X =
[[-2, 11, -4, -21, -8, 3, 12, -8, -11, -2, -19, -14, 4, 13],
 [10, 9, -8, -11, -15, -17, 7, -5, -11, 2, -12, -9, 7, 1],
 [-15, 27, -2, -33, -14, -16, -5, -5, 1, -26, -11, -10, -6, -9],
 [8, 4, -13, -26, -18, -3, -10, -2, 17, 1, -15, -11, -5, 1],
 [15, 3, -21, -20, 0, -7, 1, 2, 1, 2, -17, -15, 1, 6],
 [-31, 23, 4, -37, -22, -3, -13, -13, -12, -34, -5, 7, -4, -22],
 [18, -3, -21, -19, -3, -9, 2, 1, 6, 1, -20, -12, 6, 10],
 [23, -6, -19, -22, -1, -3, -18, 2, 4, 3, -8, 2, 7, -10],
 [3, 14, -3, -25, -5, -7, 3, -8, -2, -1, -16, 4, -2, 4],
 [0, 10, -7, -23, 2, -2, 3, -6, 5, -5, -7, 0, -4, 2],
 [-1, 10, -11, -33, 8, -6, -1, -7, -7, -19, -16, 3, 1, 10]]
X[-11,-14] = -2
X[:, -3] = [-14, -9, -10, -11, -15, 7, -12, 2, 4, 0, 3]
X[:, -13] = [11, 9, 27, 4, 3, 23, -3, -6, 14, 10, 10]
X[-11] = [-2, 11, -4, -21, -8, 3, 12, -8, -11, -2, -19, -14, 4, 13]
X[-5,11] = -12
X[8,7] = -8
X[0,4] = -8
X[5,-13] = 23
X[1,-11] = -11
X[-1,3] = -33
X[:, 4] = [-8, -15, -14, -18, 0, -22, -3, -1, -5, 2, 8]
X[-5] = [18, -3, -21, -19, -3, -9, 2, 1, 6, 1, -20, -12, 6, 10]
X[9,2] = -7
X[-3,-6] = -2
X[:, -1] = [13, 1, -9, 1, 6, -22, 10, -10, 4, 2, 10]
X[8] = [3, 14, -3, -25, -5, -7, 3, -8, -2, -1, -16, 4, -2, 4]
X[6,2] = -21
X[-7,-8] = 1
X[-5,-4] = -20
X[:, -11] = [-21, -11, -33, -26, -20, -37, -19, -22, -25, -23, -33]
X[:, -6] = [-11, -11, 1, 17, 1, -12, 6, 4, -2, 5, -7]
X[1,-9] = -17
X[:, -5] = [-2, 2, -26, 1, 2, -34, 1, 3, -1, -5, -19]
X[-9] = [-15, 27, -2, -33, -14, -16, -5, -5, 1, -26, -11, -10, -6, -9]
X[7,-4] = -8
X[-7,-2] = 1
X[-2,-10] = 2
X[1,6] = 7
X[10] = [-1, 10, -11, -33, 8, -6, -1, -7, -7, -19, -16, 3, 1, 10]
X[7,2] = -19
X[0,13] = 13
X[5,-4] = -5
X[-11,5] = 3
X[-11,-11] = -21
X[0,10] = -19

a =
128  117  117  178  187  108   86   59   98
 67   45  113   92   48   50  114  242  163
106  171  128  159  180  156  135  107   84
124  216  115  187  142  187  128   75  154
130  138   92   29   82  133  136  167  160
Indices start at 0.
row 0 col 0	128
row 3 col 4	142
row 2 col 2	128
row 4 col 5	133
row 2 col 1	171
row 4 col 2	92
row 1 col 6	114
row 1 col 4	48
row 3 col 0	124
row 2 col 4	180
row 4 col 7	167
row 0 col 2	117
row 1 col 3	92
row 3 col 3	187
row 2 col 7	107

M = [[786, 372, 814, 507, 706], [303, 476, 525, 791, 331], [445, 540, 205, 471, 527], [317, 853, 830, 517, 537], [260, 362, 270, 652, 197], [494, 199, 555, 290, 108], [395, 594, 766, 279, 510], [776, 330, 498, 723, 556], [565, 527, 668, 705, 960], [573, 139, 281, 448, 631]]
Rows and columns are counted from 0.
row 0 col 0 -> 786
row 8 col 3 -> 705
row 9 col 2 -> 281
row 5 col 3 -> 290
row 3 col 3 -> 517
row 4 col 1 -> 362
row 9 col 1 -> 139
row 8 col 1 -> 527
row 5 col 0 -> 494
row 3 col 0 -> 317
row 9 col 0 -> 573
row 6 col 0 -> 395
row 7 col 1 -> 330
row 2 col 1 -> 540
row 7 col 3 -> 723
row 2 col 2 -> 205
row 1 col 4 -> 331
row 5 col 2 -> 555
row 6 col 1 -> 594
row 6 col 3 -> 279
row 3 col 1 -> 853
row 7 col 0 -> 776
